The rows of Y fall into 3 groups, which share some directions, and each row is roughly a mix of its group's hidden directions.
Y:
[[527,-301,-338,-144,-43,-183,-122,-234,193,-39],
[70,174,-77,-501,-218,-129,-98,174,-92,493],
[-66,220,-33,113,242,172,52,544,410,-160],
[32,229,-231,-439,25,28,-345,-233,-314,-273],
[71,284,-193,-239,198,-188,-441,-343,-249,137],
[-542,437,-22,299,27,162,-15,186,-52,-91],
[214,171,-453,-446,4,303,-178,10,90,-192],
[-67,-6,153,45,-42,-641,-372,201,-121,105],
[-214,384,-638,-12,-121,-103,-53,-122,-7,69],
[-190,72,-33,-239,125,147,-674,151,-180,-24],
[282,72,52,-96,26,-637,-220,-31,-257,170],
[-583,258,220,200,-304,77,14,177,-76,-128],
[326,-426,-28,-182,-457,-193,253,-125,2,17],
[-63,172,-88,-309,-58,517,160,-377,-252,92],
[-32,116,208,-76,-115,-730,-130,95,-94,56],
[-426,-100,-35,-294,-268,363,61,314,119,220],
[473,-307,-203,-71,229,300,82,-203,300,-51],
[74,326,310,-29,339,-373,126,307,243,124],
[-144,29,-79,213,215,594,169,-221,150,-274],
[-245,-175,-37,-90,-158,535,335,262,168,-165],
[-9,396,-210,-318,156,-504,-166,-97,-102,139],
[183,104,242,55,-109,-694,25,-17,-191,-100],
[108,350,-342,-195,262,-339,205,42,203,-300],
[-345,207,92,457,328,360,-12,29,125,-121],
[-81,5,67,305,131,-103,158,-529,-310,-340],
[-263,264,-239,-14,-305,-516,-147,130,-222,67],
[-483,397,60,319,32,233,179,-30,5,-250],
[-442,417,-68,342,170,23,-79,321,-103,-90],
[-128,81,374,421,73,-286,77,-223,54,-401],
[405,-260,14,-435,-105,-146,-143,-157,37,385],
[153,-55,140,168,-123,-699,235,77,64,67],
[141,481,-192,-238,335,182,97,11,257,286],
[199,8,-539,-234,-113,-61,-82,-336,178,308],
[473,-161,-171,-146,32,-361,-161,38,318,295],
[101,23,-78,-450,-189,-318,-397,-55,-250,261],
[-527,282,313,-2,24,-58,-141,-330,-234,68],
[395,-430,-43,155,182,270,189,211,93,-291],
[-592,329,149,270,-160,191,81,16,-12,-156],
[533,-468,87,6,329,-112,-85,62,59,-42],
[224,-132,-305,-36,182,464,110,-414,230,-19],
[234,-120,17,-388,-180,-484,-225,-162,-256,-135],
[68,185,-30,-398,83,113,256,-347,-491,47],
[-277,381,202,-238,137,28,-75,-225,-463,-194],
[2,-176,72,251,183,463,242,253,421,6],
[266,-423,421,0,-219,-337,59,100,72,-200],
[154,22,67,-628,-239,-64,50,-202,-334,-87],
[499,-287,99,-18,128,-5,268,182,143,-405],
[-308,137,-121,-139,-519,-326,-206,146,-52,240],
[-405,64,65,21,51,491,-124,-325,-244,224],
[77,-41,320,124,-312,-516,-252,8,-137,276],
[26,-490,-190,416,-152,52,-149,-335,-89,-172],
[-93,-127,-194,39,81,739,48,-38,159,33],
[356,-325,211,-395,-99,-286,-94,-44,-214,258],
[111,-113,-206,209,360,459,141,-78,259,-321],
[-230,73,-16,403,254,-370,-397,175,-109,158],
[182,-320,-113,278,313,468,-156,-29,276,-58],
[-294,305,365,122,-18,149,375,85,-130,-364],
[-537,118,162,286,-14,-73,-159,-275,-361,36],
[234,-498,158,39,-279,16,456,-10,177,-12],
[-241,119,-117,348,167,487,177,47,100,-362],
[-35,130,-279,-75,202,338,-361,-307,-50,404],
[260,-162,-306,207,402,21,-141,-405,229,138],
[-322,100,-57,-43,-195,555,375,14,115,-168],
[-267,72,340,76,330,351,18,63,-100,-451],
[160,-249,66,103,-8,449,518,-117,246,2],
[-449,-19,102,456,-88,311,-105,188,166,-221],
[237,137,-248,-170,-58,-402,326,303,227,-261],
[309,411,-224,-413,263,-73,20,129,262,-41],
[-212,95,149,-225,-600,-144,147,174,-168,243],
[101,-323,-79,121,-242,467,-208,131,157,387],
[-8,93,104,158,-433,-442,194,241,335,-109],
[-554,266,-161,357,-34,65,-87,-279,-144,-66],
[263,191,-47,-161,-117,-682,-43,84,-134,90],
[-298,290,-146,-122,125,195,-509,-118,-335,-1],
[299,-309,31,26,-15,220,358,248,468,-56],
[77,-17,72,30,8,175,385,491,462,-32],
[202,-56,-406,-217,27,574,89,8,230,7],
[-416,120,174,-1,-20,-13,-334,119,-445,325],
[-257,-104,336,118,-165,281,211,116,-252,-466],
[-332,-2,-130,-181,-212,252,274,365,401,-100],
[-105,-54,-1,226,125,486,286,215,272,-359],
[-299,-2,47,-343,-383,-209,125,446,131,125],
[243,-232,-15,-386,-419,-328,-5,-229,35,219],
[14,-29,-438,-171,152,577,-13,80,211,131],
[-57,-29,104,232,15,419,293,89,242,-501],
[-289,440,-89,-261,-119,390,159,-34,-187,258],
[-54,-59,112,208,-48,-483,137,-331,-323,-342],
[-277,68,501,142,24,-314,-9,-228,-328,-191],
[-6,-302,254,120,-85,236,245,423,361,212],
[15,110,-77,87,234,534,323,35,-37,-418],
[-313,286,51,115,166,81,345,-155,173,-495],
[-69,-253,35,-145,-426,453,249,305,-55,110],
[172,-392,265,-280,-349,55,378,176,72,-108],
[-57,224,-201,-482,-307,-290,90,239,-110,254],
[625,-333,49,-239,122,-189,103,109,67,-90],
[29,-7,-348,-95,108,594,-127,-184,17,-318],
[387,-90,-85,-419,-77,-93,39,-496,-172,121],
[74,-136,246,-71,-278,-608,-68,313,-48,77],
[130,-134,72,407,457,234,112,19,178,-365],
[-135,369,-223,419,286,-298,-278,-6,64,125],
[41,65,-270,113,387,418,197,-178,195,-351],
[-223,269,128,-40,298,-76,-50,-267,-536,228],
[7,33,-127,-43,3,635,340,144,295,35],
[500,-74,-71,-227,292,-273,124,178,-309,-180],
[350,-6,-59,-563,-128,-206,68,-118,-132,331],
[94,211,-35,332,-38,-251,-436,-292,213,312]]
Here is one row of each group, with its name. Which group are the others in?
[106,253,-158,280,626,146,15,202,95,-68]  <48>
[-195,23,173,382,284,-144,-97,-194,-232,-481]  <38>
[484,-304,-226,203,365,162,-161,18,197,-60]  <10>

[259,40,-254,-71,39,-584,-397,-29,10,-91]  <38>
[474,-240,82,-426,-130,-366,76,48,-124,50]  <48>
[338,-166,-70,-134,256,463,282,-294,8,-191]  <48>
[-346,419,31,-27,351,-68,-72,-430,-130,-124]  <10>
[-68,-2,359,513,46,-126,-317,-362,26,23]  <10>
[-146,29,-255,0,261,414,237,92,400,-309]  <10>
[-26,29,-167,-210,-40,-299,-350,-115,-213,549]  <48>
[473,-66,-271,-124,-11,-367,-248,179,17,317]  <10>
[-186,-188,360,100,-294,143,561,88,-87,-30]  <38>
